(in the rows, 128 means zero)
Each run below is a few steps of one of 6 hidden systems, one row a step.
G, trace 1:
[[128  92 135 164  85 166 168 121 144 103 173 128  87 186 116 107 144 110
  121  88 154 156]
 [131 131 126 115  81 161 146 176 136  99 127  73 158 118 138 175 121  99
  185 106 167 149]
 [157 145  76 153 106  99  90 123 145 152  98 134 154 186 157 181 143  87
  145 146 135 149]
 [121 191 140 108  97  86 101  90 136  73 143 137 106 155 131 135 135  91
  128 141 118  66]
 [ 76 112  78  89 109  96 151 106 115 108 115 104 147  97 178 130 105 161
  112 161 104  84]
 [136 128 114 136 148  93 134 132 136 127 152 164 131 117 149  84 163 195
  175 168  72 152]
 [155 155 132 111 138 106 123 145  97 137 167 154  71  67 104 110 127 174
  111 135 184 145]
 [ 99 128 130 149 137 179 125 163 140 177 164 132 149 110 149  72 100 112
   74 150 162 147]
 [117 149 158 130 147 163 130 130 160 155 127  85 128  93  71 128 179  82
  123 128  92 179]
 [141  87  93 133 113 156 152  93 106 130 113  93  63 179  81 137 145  94
  105 127 147 151]]
L, trace 2, 10 rows:
[[ 69  89 135 116 141 116 162 137 142 142 124 138 186  98 190 127 108 182
   94 104 112 137]
 [131 117 165 135 156 120 135 146 165 114 143 153 150 133  90 110 184 179
  110  97 128 199]
 [150 118 118 150  86 139 139 137 134 110 158 115 103 103  71 132 124 135
   76  83 203 140]
 [120 110 114 185  67 170 147 147 173 133 147  97 171 126 144 139 114  76
  147  92 123 125]
 [136 146 137 133 104  95 137 102 151 136 114 113 110 141 140 201 179  91
  174  97  94 171]
 [118 136  92 104  93  89 129  89 116  87 127 136  89 210 161 150 143 117
  107 140 166 126]
 [119 167 100 106  93 105 108 153 142  60 141 119 183 134 150 116 121 142
  163 176 132  90]
 [167 155  73 156 129  73  91 127 138 165 128 151 139  84 120 124 145 157
  143 175  96 135]
 [119 152 137 150 124 116 133  99 121 151 190 174  55 113 143  67 126 126
  108 146 111 108]
 [ 62 125 137  85 125 146 175 144 117 137 162  97 119  62 178 105 113 144
  126 141 127 139]]
T, trace 3 (10 x 22):
[[152 182 204 119 166 119  96 146 118 118 148 171 126  89 106 107 113 142
  148 112 127  90]
 [ 98  97 103 132 146 115 137 110 111 195 118 141 129  81 158 128  88 150
   52 120 137 116]
 [ 90 115 185 141 155 167 153 130 168 117 157 135 143 144 105  69 162 131
  108 109  84 156]
 [139 100 123  94 128 128 160 135 108 121 109  83 107  78  75 170 146 162
  112  96 167 173]
 [157  88 105 185 102 175 128 154 148 130 137 136 153 202 123 116 119 108
  123 108 169 153]
 [142 174 174 122 108 132 112 141 144 117 113  98 145  95 104 189 126  71
  166  81 129 107]
 [112 105  75 140 106  85 126  79 130 157  93 134 128 177 183 181 125 107
  100 120 114 123]
 [109 153 172 105 122 103 131 115 148  45 143 147 143 174 138 111 152 143
  163 120  90  98]
 [146 118  78 104 123  67 127 135 102 123 111 136 143  76 147 159 114 207
  138 141 144 121]
 [152 144 134 192 130 125 107 147 157 147 185 198 137 144 147  63 128 148
  128 136 124 132]]
D, trace 4, 10 rows:
[[ 98 149 168 121 146 153 129 165 150 131 175 138 148  75 110  75 128 150
   71 122 160 149]
 [114 102 109 135 131 155 142 138 154 168 112  78 150  77  77 136 153 122
   74 118 131 182]
 [139 111 141 165 105 171 154 112 155 132 142  98  90 161  77 130 169  71
  130  98 117 171]
 [136 123 136 114  83 160 151 141 116  94 119  79 111 150 129 182 112  79
  173  92 168 128]
 [149 141 101 129 120 127  96 142 126 129  93 126 164 202 172 168 122  86
  182 153 134 130]
 [148 194 139 105 134  76  77 103 117  99 113 154 119 150 129 143 129 109
  152 155 110  73]
 [110 121  81 118 118  87 122  93 105 105 122 145 132 125 152 103  89 166
  100 164 108  50]
 [112 114 128 136 144 112 148 133 135 127 159 152 145  83 151  70 130 192
  160 150  63 115]
 [139 110 136 115 162 113 154 135  95 167 148 147  77  61 121 113 135 193
  120 122 142 170]
 [113 113 156 145 147 181 139 162 134 166 166 143 119 128 120  81 119 128
   70 115 182 174]]
M, trace 5:
[[142 122 165 130 151 117 118 105 107  90 142 184 102 159 101  84 105 165
   93 105 137  70]
 [108  89 144 131 131 141 151 154 126 127 127 126 179  65 138 124  77 180
  105  80 133  93]
 [138  91 154 179 158 125 138 129 160 180 124 169 152 132 127 130 154 157
  120  77  97 181]
 [128 137 182 130 111 117 137 111 146 102 144 146 101 150 103 161 146 115
   82  47 172 140]
 [ 95  90 105 141  82 151 148 143 163  98 118  97 200 161 150 156 110 116
   99  95 151 128]
 [155 138 118 168 101 103 117 129 182 107 120 127 173 146 111 160 177 123
  185 110  75 152]
 [160 148  93 146  66  71 120  92 123 109 143 150  78 151 145 176 128 117
  134 103 156 102]
 [ 90 143 113 130  81 125 138 142 144 100 168 140 158 147 218 107  98 122
  153 149 131  93]
 [118 166 113 107 128  66 120 142 147 131 138 141 155  79 165 142 169 173
  158 159 101 166]
 [136 149  90 137 115  86 116 108 126 129 174 167  76 142 122  89 154 153
   75 163 164 152]]
L, trace 6:
[[ 79  85  88 107 124 103 165  92 107 148 123 134 105 158 206 138 118 152
   90 139 131 141]
 [109 155 169  93 143 140 129 169 150  66 156 133 168 154 129  86 160 162
  157 150 132 158]
 [172 141  77 130 123 109 103 148 120 150 119 114 127  66  70 143 130 153
   95 150 179 153]
 [132 128 127 200 107 174 121 121 153 158 169 142 117 145 116  72 111  72
  113 131 104  99]
 [ 99 136 160  94 119 127 169 109 118 137 124  83  91  63 145 172 134 102
  171 101  86 128]
 [109  79  91 106 146 132 149 115 110 140 102 127 115 214 166 132 147 140
  117 152 139 182]
 [148 179 165  87 135 140  97 164 122  57 139 124 138 149  86 111 137 128
  157 146 170 120]
 [160 128  59 149 116 118  93 133 116 170  94 110 157  83 105 148  90 121
  100 153 143  95]
 [129 135 164 178 144 143 119  96 146 150 145 160 116 151 132  87 131  91
  150 125  47  91]
 [101 114 151  66 142  98 170  98  84 125 118 115  72  83 156 162 120 161
  134 104 122 123]]
T, trace 7 (10 x 22):
[[148 180  96 101  95  74  97 126 115  98 144 142 106 118 123 152 124 140
   97 144 203 113]
 [109 143  83 170  82 131 113 134 159 120 164 132 171 115 153  78 100 114
  118 167 105  78]
 [125 163 128 127 124 100 138 107 139 150 149 111  94  55 119 126 168 120
  171 152  56 140]
 [118 115  96 109 118 121 160 107  93 140 164 137  40 154 160 104 141 141
  116 161 159 169]
 [110 154 144  92 126 181 128 187 122  91 158 102 150 130 136  79 115 119
  156 174 167 137]
 [157 152  80 130 150 136  84 143 119 183  92  97 145  92  91 141 131  99
  124 183 131 148]
 [141 136 128 157 128 152 114  78 121 136 137 134  66 173  85  91 130  64
  104 146 106  93]
 [ 99  99 137  80 127 160 171 113  84 101 111  73 101 105 135 131  92 115
  166 133 101  77]
 [146  86 110 120 179 142 130 144 102 158  86 134 144 179 154 125 131 154
  183 162  99 164]
 [170 165 185 102 182 126  86 139  95 119 116 170 101 152  88 124 121 132
  129 121 167 114]]
R, trace 8 (10 x 22):
[[135  79 120  95 156 177 164 158  70 128 121 105 101 131 132  96  98 163
  167 156 151 142]
 [159 141 158 123 189 173  93 170  98 183 101 139 134 144 121 120 109 104
  152 151 154 152]
 [123 146 157 112 170 137  96  96 106 169  88 130 103 138  98 146 110  77
   58 116 144 105]
 [ 86  84 141 123 147 158 145  85 130 114  91 106 145 163 106 109 112 108
   80 110  76  79]
 [142  74 159 116 161 139 158 121 116  96  84 114 143 137  92 141 133 169
  182  92  73 118]
 [185  86 148 142 151 130 132 146  92 131 114 173 113 161 126 144 101 176
  153  78 169 131]
 [132 147 186 142 140 151 102 162 130 136 138 170 161 137 153 127  73 113
  109  79 175  92]
 [ 91 140 164 130 144 103 113 115 166 151 103 142 191 104 149 169 125 120
   73  76 107 115]
 [109 105 146 150 115  94 150  86 175  94 135 150 140 154 109 135 174 155
   94  72  87 138]
 [139  94 133 138  80 127 168 148 146  59 160 121 140 111 104 127 134 184
  150  77 149 129]]
R, trace 9:
[[101 119 143 111 111  81 158  85 139  69 138 133 123 104 125 125 141 175
  126 100  71  81]
 [136  81 110 138 121 111 164 155 129 105 154 154 148 119 159 104 130 226
  165 118 125 154]
 [164 165 162 147 132 135 112 189 140 145 177 168 128  97 130 111 133 150
  153 115 179 172]
 [105 162 124 140 109 126 110 140 150 177 154 130 135  84 142 144 120  93
   50 114 187 154]
 [ 77 139 122 147  94 141 138 103 188 130 141  93 152 137 123 125 169  68
   90 128  87 146]
 [128 108  97 108  87 113 164 102 138  77 116  70 106 124  88 164 178 130
  159 125 103 154]
 [180  99  66 147  87 137 137 147 106  99 133 119 107 176 132 127 122 143
  192 152 161 137]
 [164 186 124 123 116 129  87 163 102 135 138 136 125 116 155 136  89  93
  187 163 161  93]
 [101 169 104 112 140  83  92  97 116 179 111 151 125 122 186 144 111 101
   91 167 117 103]
 [ 79 146 139 101 149 106 132  81 140  99 141 140 111 146 129  77 161 135
   97 167  65 110]]
G, trace 10 (10 x 22):
[[117 113  98 116 114 116 133  79 114 110  81  81 128 112 102 156 111 103
  130 135  71  59]
 [136  86 111 135 139 108 155  94 100 123 118 153 100 158 170 113 114 164
  184 135  62  93]
 [149 142 168  84 162 101 130 154  82 113 134 165 107 102 160 132 107 189
  181 118 149 121]
 [127 137 139 118 178 118  90 161 120 170 118 178 169 121 152 116 104 167
   71 134 176 139]
 [113 154 179 147 161 136 105 126 171 137 138 144 163 102  69  94 150 124
   63 105 107 128]
 [113  75 124 149 112 148 173  96 140 134 125  94 107  96  71 133 137 132
   70  75 115 134]
 [137  68 135 168  97 177 181 143 138 119 151 115 117 164 135 122 132 126
  182  83 121 159]
 [167 143 140 122 105 133 125 166 120 123 116 114 129 140 141 198 127 106
  193  93 179 163]
 [133 163 112 135 112 107  79 126 139 133 106 151 159 199 169 168 113  79
  106 132 170 115]
 [ 90 172 136 106 110  92 108  95 159  77 116 117 168 133 128 140 139 104
  111 134  84  70]]
M, trace 11, 10 rows:
[[124 102 110 177 100 176 150 136 123 199 148 112 106  95 156 121  89  80
  128 114 132 127]
 [ 97 152 193 103 151 147 144 126 136 155 126 115 109 137 160 152 163  77
  165 112  96 176]
 [116 128 112  64 144 110 123 112 105 101  82 104 116 185 121 174 153 123
  100 144 170 158]
 [150 130  97 132 123 154  97 146 130  69 114 114 175 179  81  88 116 128
  139 174 127  88]
 [176 137 102 159 117 111 109 124 116 146 114 120 128  55  93 141 102 134
  170 131  88  71]
 [128 110 135 156 140 123 143  93 100 187 144 170  64 135 184 116  99 119
  136 118  99 106]
 [ 75 142 205  63 166 132 154 139 111 109 140 141 121 125 178 123 125 150
  130 108 138 139]
 [120 100 105  98 169 119 120 152 129 125  91 129 183 141 112 132 143 188
   75 141 165 177]
 [169 135 133 181 129 145  97 131 160 109 142 142 145 135  33  85 143 129
   95 118 129 116]
 [134 106 120 165  80 144 150 110 131 149 134  95 112  65 103 154  94  95
  117  76 119  84]]
D, trace 12 (10 x 22):
[[129 140 110 100  90 150 151 168 112 131 154  84  95 102 148 153 133 113
  159 139 194 182]
 [132 171 100 126 122 153  92 155 136 155 130 113 135 171 141 125 143  66
  130 187 166 172]
 [120 195 123  98 117 129  94 107 128 106 121  87 111 124  88 128 140  60
  121 176 118  92]
 [111 104  61 117 106 137 142  91 107 108 110  81 112 147 126 106 113 108
  139 187  86  82]
 [139 122 130 114 141 145 148 131  98 109 142 120  99 127 142  86 126 141
  221 172  70 108]
 [152 122 125  88 176 132 127 144  54 159 117 141  78 108 146 114  91 158
  158 166 154 125]
 [114 137 160 120 192 171 101 150 107 168 128 158 137 138 134  65  94 120
   89 162 135 113]
 [ 99 124 169  97 186 154 128 117 121 145  93  98 144  77  75 115 124 123
   80 122  94 109]
 [125  50 129 145 156 168 163  96 122 136  95 107 113 162  77 112 134 133
  103 102  88 137]
 [154  88 187 137 138 178 159 147 117 102 119 120 121 146  98 135 115 129
  185  64 125 125]]

Which system made each of these runs?
trace 13 (2 x 22):
[[185 136 116 116 102 108 137 141 107  80 143 120  81 126  84 145 156 160
  189 127 160 155]
 [147 137  82 153  95 139 103 162 111 150 147 145 138 137 172 118  69 112
  120 152 197 102]]
 => G
trace 14 (2 x 22):
[[139  82 163  94 174 162 149 109  76 106  87 118  88 176  94 132 110 136
  134 103 134 111]
 [151  90 161 132 167 177 119 161 109 116  89 138 178 174 119 117  81 138
  156 105 135  95]]
 => D
trace 15:
[[138 116 156 160 120 150 152 146 132 184 150 146 103 141 183 152 128  98
  176  88 137 180]
 [116 170 173  82 135 129 113 140 129 117 116 124 120 176 149 180 146  85
  122 108 186 170]]
 => G
trace 16, 2 rows:
[[ 72  98 136 125 105 136 168 107 127 130 160 141 101 152 185 115 104 128
   59  93 164 128]
 [ 91 120 159 108 129 148 154 169 172  92 137 102 196 121 131 124 165 155
  146 113 116 182]]
 => M
trace 17:
[[ 90 133 118 176 113 137 124 126 174 171 170 148 154 116 150  87 128 110
   53 130 127 139]
 [ 86 143 165 115 112 133 166 112 166 110 158  89 114  70  98 125 177 118
  125 103  85 157]]
 => L
trace 18, 2 rows:
[[106 154 145 125 131  95 122 129 141  92 173 174 150  99 148  70 115 182
  115 142 106  80]
 [113 124 127 130 144 101 143 148 142 152 158 147 149  45 138  98 142 202
  114 132 109 156]]
 => R
trace 19 (2 x 22):
[[141  96  58 169  77 123 124 112 151  79 119 117 166 178 112 114 123 135
  130 147 112  91]
 [178 156 127 154  96  90 123 132 132 106 150 146 112 100 132 143 136 143
  223 120  92 103]]
 => L
trace 20, 2 rows:
[[156 105 148 171 137 143 133 138 165 150 125 126 148  96  53 136 162 146
  101  74 124 175]
 [141 102 140 175  88 157 146 109 147 138 136 119  97 153  98 155 127  76
   95  58 157 137]]
 => M
trace 21 (2 x 22):
[[110 164 109 121  85  91 140 151 167 114 160 111 159  76 168 150 164 140
  175 140 110 163]
 [141 172  79 137  92  77 112 122 144 135 169 153  93 137 147 129 174 130
  120 167 155 180]]
 => T
trace 22, 2 rows:
[[148 143 131 139 117 111 146 150 132 156 178 144  81  75 124 129 166 157
  145 120 154 203]
 [116 150 125 133 105 164 125 161 134 149 174 128 104 141 140 106 127  97
   83 139 210 176]]
 => G
trace 23:
[[131 179 118  78 143  97 109 157 123 115 132 125 136 120 150 132 167 151
  181 191 133 176]
 [157 164  80 123 132 111  89 123 105 130 144 140  89 128  85  88 132 131
   87 197 166 122]]
 => D
trace 24 (2 x 22):
[[156 180 123 108 123 113  88 129 140 106 108 115 124 180  89 167 174  85
  129 144 163 168]
 [138 155  74 133  85 111  95  97 123  97 117 105 123 149 103 134 107  85
  102 163 136  58]]
 => L
trace 25, 2 rows:
[[117 140  88 113 151 108 112 122  91 192 114 133 116  71 166 121  87 132
  107 176 123 100]
 [ 77 137 160 118 170 141 138 104 134 151 156 146 104 129 140  59 148 128
   95 160  78 136]]
 => D
trace 26 (2 x 22):
[[121 174 119 134 119 144  79 142 146 148 102 104 187 116 134 148  98  58
  124 150 122  84]
 [107 136 108 121 132  87 122  58 131 137  94 115 107 140 130 148 153  95
  126 148  46  96]]
 => D
trace 27, 2 rows:
[[123 116 120 137 123 112 133  97 114 113 120 150 123 174 183 116 104 124
  186 145  65  67]
 [126 148 156  77 175  84 128 126  90 125 120 161 110 105 172 130 125 177
  178 146  98 117]]
 => T
